Each path is a new rotation, seen through one point. The rows after it are directions, each followed by how far the rotation turns it, in degrees each step (0 if it stays put).
Each turn is a multiple of 5 degrees from 10 to 175, or 0.
Each row of a path follows its step; steps can be skipped.
Rotation 1:
step 0: [-16 -11   5  23  27   0  -1  10  28  21 -28 -24 -13 -30  -5 -25   2   7
 -17 -12  16  46  21 -18  -7 -25]
step 1: [ -4 -24 -27 -13 -33   2  16  26  -5  13  -7  25  15 -46  24 -17  -6 -17
   8  -7   4 -11  -8  28 -12 -37]
step 2: [ 23 -33 -11 -18  14  -2  18  -4   6  18   8  10 -28   9   7  13  34  -6
  20 -19 -34 -10  54   8   9   5]
step 3: [ 14 -55   1   4  20   4 -18   6  24  -6  42 -25  -5 -13  -9   8   9  -9
 -11  21  15  36 -19  25  -2  13]
step 4: [-18  27  -7  25  -9  30  22  -4  24  -2   1  19  12 -33  22  18  22 -26
  -5  26  -7  31   4   7  34 -17]
step 5: [  9   5 -24   3  15 -10  -5  10  14  25   1  -4   2  -2   1 -33 -11   1
 -38   8   6   5  64  -9  -9 -41]
step 6: [  3 -24 -11   6  -3 -34   5  21  18  18 -15 -10 -12 -45  26  19  26  13
  -2 -19   6 -22 -10  37 -29  -7]
step 7: [ -5 -37  33  -5   7  20  -2  11  11  15  20  23  -2   2   6  -6  36 -14
  49 -10 -21  17  15  -1   5 -28]
step 8: [ 35 -33 -23 -24  -6  16  29 -13  18   5  12   1   4   4   3 -25  14  -7
 -34  15   7  50  -4  16   8  15]
step 9: [ -5   2 -24  19  13  17  11  -3   1 -18  -7 -30 -30 -53   8  38 -11 -22
  -2   4   3  24  25   1  15 -21]
step 10: [-12 -18 -15  29   0 -17 -24  12  10  23  35  33  15 -14  16 -19 -13  -6
 -10  12  -1 -21  38  26  19 -25]
step 11: [ -5  -6  -1 -13  15 -14  13  21  51  19 -17   6  -9  -9   2   3  61  -2
 -23   4 -14  -9  12   7 -26  18]
[  3   9  -5  -9   8  -6 -10   7  -1   8  -4   0  -3 -10   4   3  -6  -6
   7   3   7  15  -1   2 -15  17]	130
[  7   0   9  -5 -10   6  -2  12  13  -6  -8  -6   2   7   4   0   2   8
   4  13   6  14  -3  -7  14   2]	85
[-19  -5  -2  -7  17  12   2  -9   8  -5  -4   5  14   0   3  -9   7   2
   2   0   8   2  -5  -4  -2   5]	95
[ -9   2  -3   4   4   4  -3  -2   2   0   3 -15  -6   0 -10  -8  -1   5
  17   9 -17   3  10  -8  -8  -5]	155
[  1  -9  10  -5   8  -2 -11   6  -9  -1   8   2  -3   1  -7  -1  -2  -9
  -2  -2  15   2   9 -20   0 -11]	155
[ -2   0  10  13  -4  14   5   2  -3   7   2   4  -1 -11   2   3  -9  -5
  17   9  12 -10  -8   4   0  -4]	125
[  3 -15   1   5   8  -3  10   5   2   7  -8   0  -7  -3 -11  -2  -6   6
 -16  13  -4  -3 -12  -7  -8   5]	135
Rotation 2:
step 0: [ 16   8  -3  45  10   9  24   1 -17   1  -8 -36 -22  15 -16 -12 -38 -25
  20   1   9 -21  -2 -31 -17   2]
step 1: [ 17   6   6  31   3  13 -41  37  -8  39 -16 -14 -19  -8  10 -31  -3 -17
   7  13  22   4  12 -19   1 -27]
step 2: [  7  42 -14  42   3  39 -15  -9   1   9   5 -46 -15 -21 -23  -7 -10   0
  -6 -30   0  -2  -6  -8  14 -13]
step 3: [-10  -4 -17  39  -3  -6 -18  -7 -22  29 -21  -4  -7   5 -37 -14 -12 -38
  27 -13   9 -19   3  23  -4 -33]
step 4: [  0  19  14   4 -15   2  -7  17   1  38 -11 -35 -13 -50 -15  13 -25 -19
 -19  14  16 -17 -14  12   2 -24]
step 5: [ -6  26  -9  24   2  13   8  10  -5   1 -30 -21 -35   8 -59  -1 -18 -18
 -16   7  -4 -14  31  -4 -16   5]
step 6: [ -5  26  -5  28 -11  -1 -13  51  16  38 -39  -3  -8  -5 -16   5   7 -12
  32   8  25 -13  -4  -2   8   4]
step 7: [ 10  38  14  15  -8  39 -16  -3   7  -5 -17   0 -45 -21 -20   4 -34   9
   1 -21  38 -13 -12   6  -4   3]
step 8: [  3 -22 -12  24   2  16 -28  14   9  31 -38  -2 -24  24 -32 -22 -12 -12
  -9 -18   0 -29 -14  25   6  14]
step 9: [ -6  -3  23  17 -18   7  -4  15  -3  22 -11 -52 -23 -14   6  21  -7 -21
   5 -16  40 -17  -2  24  17  24]
step 10: [ -7  -8  29   7  -3   8   4  16  -8 -11 -31 -33 -45   2 -42 -35   8  11
  -3 -11  17 -14   6  10 -22 -14]
step 11: [-24  -7   2  48   4 -11 -10  42  24  10  -9 -29 -12   2 -14  -7 -10  24
   9  16  13 -30 -10   6  30  -1]
[ -6 -11   0  -5  -5   1 -10 -16 -13   8   1 -12   3  -8  -4  -4   5   0
   0 -13  -3   6  -1  16   5   2]	60
[ -2   5  10  -6   6   1 -10  -2   1   1 -12   9   0  -7  -2   2  -4  -2
   7   2  -6  -2  -5   1  -9  27]	35
[ -5  -9   2  -8  -9   0   8   9   8  -6  -6   4 -11   8  -4   5   4  13
  -4  -6  13  -4  -1  15   8   8]	20
[  5  14  13  -6  -4  12   6   0   0  -9   7  -4 -10 -12   2   6   5   0
 -11 -13  -6   4  -4   0  -7  -4]	140
[  2   7  -2  -3   6  -3  12   1  -7  -3  -3  -6   7   7   0   7  12 -13
  18  -7  12   1 -11   4  -5   0]	115
